(in the rows, 128 means zero)
One turn sends every row of this set to another row. A few are shown first. Where does it send the rows asked after them?
vidaf: [148 119 104 123 137 157 117 137 119  92 135 131 108 167]
rom: [138 135 110 132 108 114 132 127 136 156 144 127 115  89]
kog: [ 94 106 129 148 123 129 131 156 119  97 142 102 161 131]
vavoz: [120 103 139 110 138 141  99 142 135  91 118 113 165 118]
lubif: [123 119 152 104 136 150 115 149 150  82 108 115 143 127]
nos: [117 111  96 139 130 131 116 124  82 107 108 109 143 117]
gupa: [137 148 152 133 129 119 141 135 133 156 132 107 127  94]
goka: [149 150 145 131 129 125 143 130 139 158 132 111 118  98]
redek: [137 105  99 129 143 146 110 131  96  95 146 122 136 157]
Busud: [145 140 137 129 135 125 134 126 125 165 147 115 129  92]
fofat: [119 100 116 140 143 148 132 141 139  85 112 124 100 157]
vofim: [148 141 110 142 112 113 154 123 137 148 130 113 119  95]
sisu: [105 124 118 139 109 124 103 141 108 100  87 117 126 116]
zubip: [115  95 102 135 138 150 127 141 110 114 171 120 153 136]
Fid: [100  99 127 141 137 139 121 148 134  82 111 122 110 148]
Zela: [142 126 116 139 111 156 136 151 168 102 129 129 108 153]
mak: [148 145 123 111 120 116 144 139 133 147 152 103 136  88]
vafiz: [147 149 129 111 116 114 143 143 139 144 145 105 131  88]
tuter: [135 142 147 131 133 120 135 132 123 160 143 109 132  91]
kezu: [115 143 132 122 126 118 161 140 118 145 148 112 113  90]
Bodal: [134 115  88 121 147 157 133 120  83 112 123 122 118 129]
fafuv: [111 126 138 151 105 133 136 162 153  90 116 108 133 142]
kagub: [134 132 104 110 136 165 131 133 111 108 113 136  85 136]
dekap: [134 131 125 130 121 144 114 150 133  82 112 125 105 164]
bovep: [116  80 100 144 145 141 112 130 121  96 129 126 126 146]
savof: [153 145 137 130 132 129 138 125 134 164 142 117 120  97]
Bafur: [114 108 117 140 131 127 103 143  96  86 130 111 149 148]
Gofa: [133 146 124 135 121 115 172 131 126 141 133 103 117  95]
sar: [160 107 115 106 151 164 123 123 142  95 124 119 147 134]
Zib: [116 137 122 122 112 144 112 147 125 101  91 133  90 127]
dupi: [ 98  87 116 145 139 133 108 143 123  90 122 122 127 142]
vuna: [144 147 128 113 117 114 144 142 135 144 148 103 136  87]
mibal: [130  90  99 141 147 149 126 129 130  93 123 127 110 156]
resu: [143  95 117 111 148 151 104 126 130  99 129 117 168 122]
Bopi: [119 136 125 119 118 118 136 137 125 154 156 128 112  86]
Zav: [150 149 127 110 118 118 145 141 141 145 148 107 128  91]
dig: [149 120 136 102 145 164 130 137 154  86 111 117 132 137]
Tagoz: [113 124 133 139 117 126 106 153 119  78 111 113 129 153]
sov: [150 146 124 109 119 119 145 139 136 147 151 107 131  90]
vinu: [144 106  94 128 131 167 131 137 141 116 163 138 120 149]

Busud moves to tuter
dig moves to sar
Now find these:
kezu moves to Gofa
vidaf moves to redek
vuna moves to vafiz
mibal moves to bovep
Bodal moves to nos
vinu moves to zubip

One turn sends every row of this set to another row. A few are shown first. Where does it send the rows asked after them?
gerip: [117 114 128 146 154 133 143 104 155 133 149  96 131 137 106 121 118  84
 132 148 135 139 139 147 144  97 120  81 114 110 130 163  99]
tutuk: [135 100 137  99 146  95 151 116 156 100 135 123 108 111 120 140  94 131
 106 136 123 144 115 143 160  80 117 122 122 106 126 146 108]
vel: [109 118 112 124 153 130 160 148 143 127 149  98 152 112  96 129 102  62
 116 143 153 129 122 109 134  99 120 161 127 151 137 131 131]
sepas: [116 117 123 124 120 144 128 136 138 109 105 130 118 134 148 118 160 147
 142 128 129 152 147 143 114 101 108 138 118 123  91  88 111]
duduf: [125 118 105 102 163 119 177 131 140 105 116 122 138 113 121 133 151 105
 113 100 144 120 106 103 137 111 110 139 130 108 149 173 131]
Zudal: [123 141 122 129 101 110 164  92 140 155 146 110 143 114 162 129 134 150
 125 114 114 137 129 113 123 129 151 139 112 141 149  86 128]
kefeb: [105 120 128 137 152 142 164 102 130 111 125 117 100 108 109 126 110 110
  93 140 159  87 110 119 140  69 122 146 108 146 128 109 113]
povaf: [124 128 140 136 149 112 124 133 145 117 118 128 145 104 137 146 113 145
 144 130 128 122 140 140 112 125 118 129 132 162 128 105  61]
fuf: [125 123 121 131  97 128 154  85 143 124 139 129 120 146 154 144 116 131
 158 113 126 108 121 134 119 127 142 121 118 155 153  84 115]
Vad: [123 106 124 152 108 154 122 131 159 138 147  98 119 125 137 134 133 122
 135 111  94 113 118 113 153 157 141 134 152 143 118  97 104]
sodat: [137 133 103 138 140 110 171 153 136  96 120 104 104 102 119 115 138 119
 106 115 163 143 109 107 151  97 121 129 110 108 154 144 141]
fup: [134 132 100 128 132 117 153  92 158 153 160  86 123 120 131 148 134  88
  96 117 135 121  94 102 161  84 116 126 135 113 119 128 116]
tiga: [ 99 112 153 147 117 123 152 113 157 138 125 102 143  95 135 125 162 112
 122 121  83 100 168 113 133 126 124 149 111 128 107 107  95]
vuter: [107 124 154 145 130 106 137 122 123  99 109  98 150 134 105 125 105 141
 129 128 132 117 142 111  93 149 137 152 138 123 115 114 120]
ripi: [ 79 106 125 147 151 127 142 141 171 111 124 108 107 135 115 112 126 103
  98 140 116 141 124  88 156  89 122 164  95 135 158 141  96]
gidu: [ 99  95 127 146 107 151 152 135 153 115 100 118 150  94 117 135 158 127
 121 130  92  88 144 101 120 135 104 132 129 122 140 106 106]
Vilis: [115 134 136 137 104 142 147 102 142 105 113 123 160 118 140 157 148 153
 142 136 103 127 113  99 123 109 116 145  75 155 141 119 103]
Pib: [112 113 122 132 113 148 139 137 107 125 144 113 136 121 126 130 149 156
 124 122 107 167 171 127 119 125 118 128 122 129 131 102 151]
Vatuf: [120 126 106 115 134 138 144  87 163 151 169 111 120 141 122 160 127 102
 100 139 142 136  90 107 160  84 124 141 130 113 141 134 111]
Sasan: [122 138 128 153 122 134 151  95 149 141 110 155 154 124 128 156 137 142
 169 144  82 130 124 106 117 106 120 141 106 131 131 124 125]
vul: [136 137 114 130 103 124 139  88 121 158 124 122 130 133 155 116 119 116
 171 136 105 120 130 105 118 133 142 139 122 130 142  96 116]
valu: [107 121 118 110 113 155 145 131 162 141 142 115 125 119 105  79 115  93
  98 133 126 115 120 119 144  87 140 108 142 114 176 132 108]
mipot: [115 122 120 146  99 120 140 142 126 140 135 135 112 133 135 114 143 114
 156 110  87 113 120  95 144 151 122 149 153 134 121 117 110]
vipe: [110 112 140 152 120 122 144 113 142 114 104 136 154 104 140 125 147 133
 136 103  75  97 147  91 127 116 123 150 139 109 117 129 120]
Maris: [117 138 143 141 118 132 174 114 152 129 116 124 157 140 114 145 169 131
 141 137  99 114 102  99  90 111 112 133 106 154 121 110 123]
bek: [ 84 107 102 164 142 155 145 133 157 113 130 117 105 138 125  99 128 110
  88 143 130 146 123 109 148  81 125 140  90 141 137 125  91]
lig: [160 110 116 112 105 129 133 101 141 104 119 123 143 127 131 120 146 129
 133 137 119 155 139 140 100 116 121 141 136  99 107  89  99]
Tuk: [112 108 133 133 172 144 135 110 170 124 134 102 126 150 126 109 130  77
 138 143 154 132 134 139 140  95 133 111 115 117 139 159  87]
Sirak: [ 98 133 133 141 140 142 131 118 119 120 138  87 144 138 108 162 118 136
 152 117 134 110 135 120  99 164 127 124 121 128 128 126 113]
fal: [115 112 132 128 171 141 175  95 132 103 143 118 110 107 109 126 124  99
 118 123 134  92 109 117 128  59 126 141  98 130 153 125 122]
lemo: [108 111 142 126 109 134 152 133 164 143 129 122  95 142 129 107 148 143
 147 120  87 122 104 133 132 148 134 128 140 129 117  96 113]
rera: [106 127 115 116 110 127 159 142 174 147 125 114 131 114 101  99 116 112
  91 132 111 121 103 113 145  90 118  92 144 112 163 140 120]
Luz: [123 133 121 125 121 151 148  99 144 136 162 111 100 141 106 168 124 118
  74 141 142 113 109 101 155  92 133 124 116 118 135 144 119]
nagub: [125 152 132 166 114 115 137 146 138 130 139 138 142 113 121 119 144 130
 143 136 140 143 141 139 121 138 125 124 134 142 117 124  65]
Dabe: [124 113 103 111 168 123 154 147 135 130 134  93 134 107 113 114 117  58
 126 127 127 133 126 105 149 126 118 164 121 149 134 147 111]
bedag: [148 125 101 125 110 145 128 146 165  89 110 131 129 120 142 133 162 137
 138 104 116 152 143 132 109 118 122 129 116 117 130 104  92]
Renoz: [114 112 123 133 161 118 180  96 140 111 138 106  92 125 106 121 120  85
 138 124 118 109 103 128 136  68 108 129  89 143 135 116 126]
bog: [126 126 119  86 150 121 151 107 169 125 131 136 156 110 128 138 102 122
 121 119 118 159 120 139 159  92 133 134 117 122 146 172 120]
muti: [127 120 117 113  98 151 129 116 127 107 128  98 148 117  98 147 149 128
 136 106 116 152 153 127 133 141 108 152 140 139 145 102 149]
Let: [120 131 152 130 127 129 129 139 117 135 130 101 138 155 118 157 130 148
 120 137 128 122 150 102  92 134 128 115 144 137 115 117 136]
lesa: [ 85 115 128 142 144 110 147 123 168 121 111  90 112 125 122 100 113 117
 106 138 101 150 133 100 157  88 124 135  76 127 161 145 106]
Zusi: [119  98 128  82 140 122 153 128 161 109 153 142 124 108 123 128 102 119
 113 137 120 157 124 149 161  81 125 137 115 113 150 148 106]
nore: [135 120 114 111 153 134 163 135 143 107 125 103 119 119 124 127 152 121
 102 121 166 138 105  95 144 103 129 138 122  98 170 156 144]
Bukik: [137 131 133 159 123 138 153 113 120 108 147 120 125 113  90 155 159 145
 144 122 113 159 151 132 127 139 125 149 117 119 130 121 147]
nov: [113 116 100 133 132 121 151 137 142 122 126  78 154 127  95 107 104  66
 112 151 149 152 120 108 136  99 105 139 127 141 130 125 135]
memir: [123 117 110 112 170 138 147 115 174 143 114 113 119 145 121 107 111  78
 152 138 133 141 135 143 135 120 139 114 115 123 155 154 108]
samog: [114 100 118 116 107 160 144 110 147 127 143 119 123 138 105  98 117 110
  69 144 113 134 136 120 144  81 131 104 134 131 166 124 115]
norog: [123 153 149 140 125 123 131 144 131 135 132 127 131 111 140 152 134 133
 137 132 145 112 165 136 115 106 126 128 123 149  91 104  95]

gerip moves to rera
samog moves to bog
Vilis moves to Sirak
Now find these:
lig moves to Zudal
sepas moves to vul
valu moves to Zusi

One turn sends every row of this set to another row. A few are shown first. Where does it send the rows asked after them?
Kirup: [139 131 138 144 133 194 128 126 108 126 141 129 114 135 136]
Rumaf: [126 139 128 128 142  89 152 163 136 136 155 121 134 120 142]
Reb: [111  93 106 113 138 162 127 114 115 144 122 148 117 110 140]
rogol: [121 123 140 144 130 112 139 172 141 124 146 104 126 114 110]
gabol: [148 107 133 131 123 128 127 132 130 114 111  72 106 115 122]
befib: [129 135 142 141 131 107 142 169 135 120 148  91 132 113 127]
Muli: [129  91 107 120 137 109 137 129 144 146 118 141  97 130 110]
zafe: [139 141 124 130 145 173 140 118 106 141 150 155 120 142 159]
dutis: [151 123 129 132 144 110 135 129 111 114 142 162 119 138  85]
nife: [124 103 123 122 128 175 120 116 106 123 118 103 122 101 146]
tepuz: [166 157 142 131 130  98 123 100 120 117 128 114 124 118 153]
dube: [119 106 103 105 143 151 134 108 109 146 128 148 124 112 163]
Gega: [158 127 127 118 132 109 138 122 120 117 119  74 117 117 156]
Kego: [133 130 124 135 142 179 136 122 113 142 147 161 113 143 142]
Dode: [153 129 112 106 144  90 148 117 123 136 126 108 118 125 168]
Gom: [157 137 125 123 150  97 143 122 105 117 148 163 127 140 109]
Fesog: [115  91 116 122 130 175 120 118 114 133 118 126 116 105 131]
gagim: [138 111 102 107 146  91 147 120 135 150 125 142 107 132 145]
romo: [146 143 138 139 136 187 132 122 102 124 144 122 121 134 154]
Gemu: [132 125 130 142 136 190 130 126 113 134 142 149 110 139 130]
tonu: [ 92 147 129  92 140 132 158 114 126 131 135 140 132 139 149]
pofez: [149 124 149 151 116 126 107 114 136 113 116 117 106 115  97]
lidet: [134  89 123 132 126 127 127 135 142 128 110 106  96 121  99]
rozil: [101 150 149 105 127 153 147 120 121 106 127  91 134 127 142]
baf: [132 143 136 133 138  96 148 164 132 126 152 100 136 116 143]
mibag: [139 117 136 145 124 115 113 113 143 130 120 153 102 123  94]
siv: [ 82 131 129 100 136 142 152 120 135 132 130 149 123 139 123]
tesok: [146 148 131 132 142 176 138 118 101 131 149 135 123 138 166]
Zado: [ 82 124 139 110 127 158 144 126 137 121 124 130 120 134 106]
Fiki: [165 135 147 140 134 123 128 130 101  91 138 114 126 128  94]
faf: [128 118 110 104 141 151 134 106 101 136 128 125 131 108 178]
limaz: [101 157 139  95 136 137 156 114 119 118 133 111 138 132 158]
biv: [118 128 125 132 141  94 149 166 142 140 154 134 127 123 124]
Mumo: [131 116 120 113 134 163 127 110  99 125 123 102 130 102 169]
mifi: [116 120 131 140 135 105 143 172 145 134 148 126 123 119 108]
savol: [156 150 128 125 138  86 129  99 127 135 133 150 120 126 150]
Sil: [ 91 134 149 113 122 163 141 126 129 108 123 101 125 128 116]
Zubu: [155 122 140 141 136 123 128 132 109 101 138 137 118 132  77]
reg: [163 144 153 145 119 117 112 108 125 107 120  97 118 113 128]
Geg: [168 150 132 122 149  96 143 120  97 108 149 140 134 135 126]
fasos: [143 129 125 131 135  95 124 105 138 141 129 170 109 128 120]
kug: [172 149 143 130 140 109 136 124  94  95 144 115 133 129 117]

Dode moves to gagim
rogol moves to befib
kug moves to Geg
Now find these:
Zado moves to Sil
mibag moves to pofez
romo moves to tesok
Fesog moves to nife

One turn sends every row of this set to another row. A few are shown first. Where does it send the rows asked after them?
Daf: [102  96 139 138 113 160 145  99 134  98 150 122 128 108 115 139]
vekod: [104 161 120 111  87 113 119 136 130 130 148 116 155 103 153 128]
Fulu: [105 104 116 122 123 157 121 150 111 125 110 130 106 120 106 124]
kepel: [136 114 135 145 138 147 100 133 135 106 118 102 135 149 151 132]
sulu: [114 106 112 152  99 112 130  84 125 126 151 134 100 152 133 130]
kez: [132 145 159 131 152 124 112 132 112 115 154 129 107 117 135 109]
Muvo: [ 95 136 132 125 104 104 135 158 130 149 139 140 158 100 143 131]
Rekem: [105 132 127 157 111 153 153 110 128 126 133 157 170 136 137 118]
faba: [129 119 120 105 115 147 119  88 157 122 132  93 145 133 157 137]
daz: [101  88 126 134  94 131 158 121 153 123 115 132 120 109 106 134]
zila: [113 125 145 140  98 122 153 162 149 122 143 143 130 148 158 105]
furu: [117 130 138 116  74 140 125 129 101 138 157 153 117 124 150 151]
lum: [128  98 109 108 130 150 106 137 145 136 135 131 118  86 125 140]
Safa: [116  97 139 107 123 115 111 124 136 128 170 154 121 106 110 149]
Dume: [128 144 134 105 120 111 154 139 155 129 127 105 106 117 111 118]
Zabek: [125  98 108 125  91 123 130 132 176 145 107 127 141 113 137 136]
bokog: [133 133  88 136  86 116 108 125 162 151 135 135 131 145 145 134]
noriz: [129 126 142 149 142  99 118 131 148 118 113 118 102 152 130 123]
vez: [ 87 130 137 102 119 176 100 126 130 124 118 139 139 135 115 129]
nifiz: [112 151 108 119 107 122  90 119 129 150 121 145 121 166 142 117]
pev: [114 134 141 107  97 101 121  84 110 107 122 151 131 111 137 103]
defoz: [146 103 135 152 127 139  88 136 147 133 138 139 137 108 167 127]
gak: [108 109 141 136 121 123 122 125 131 141  78 134 109 138 141 100]
durud: [ 99 120 152 130 109 137 130  88 158 133 127 132 149 143 125  79]
livi: [146 128 149 129 117 107 136  95 129 109 119 152 143 101 146  96]
kezib: [120 133 143 113 142 117  79 120 110 138 138 152 120 141 149 117]
Ponon: [ 84 116 132 142 110 127 143 134 122 146 135 165 167 122 134 132]
non: [145 141 135 157 117 137 153 103 139 112 132 147 160 117 146 103]
sule: [123 103 114 158 118 152 110 135 107 106 150 125 113 143 123 139]
vadel: [123 159 118 164 105 152 119 147 134 122 153 135 107 135 118 117]
Vona: [114 106 129 130 138 102  96  90 157 126 136 140 110 144 132 146]
fiz: [108  90 153 139 111 117 129 118 159 125 155 155 151 141 152  99]
num: [101 156 121 106  80 112 112  95 113 111 146 128 140 116 143 120]
Vepan: [130 143 142 142  96 126 130  80 148 141 160 124 129 116 113  93]
Foza: [125 141  92 123 118 135 125 120 164 134 149 122  95 107 111 135]
kilut: [143 134 155 109 100 135 110  91 135 154 141 123 138  86 133 118]
fir: [118 136 156 129 140 165 134 116 125  95 144 105 125 110 130 118]
Vit: [112 130 141 113  87 158 130 150 130 125 135 136 145 142 176 134]
bov: [121 145 154 101  86 132 129 122 106 155 119 137 110 102 125 125]
Susof: [100 138 109 105 128 141 108  91 168 132 114 120 112 139 123 134]

Vona moves to sule
Zabek moves to kezib
Now find these:
Vepan moves to zila
vekod moves to livi
gak moves to vez

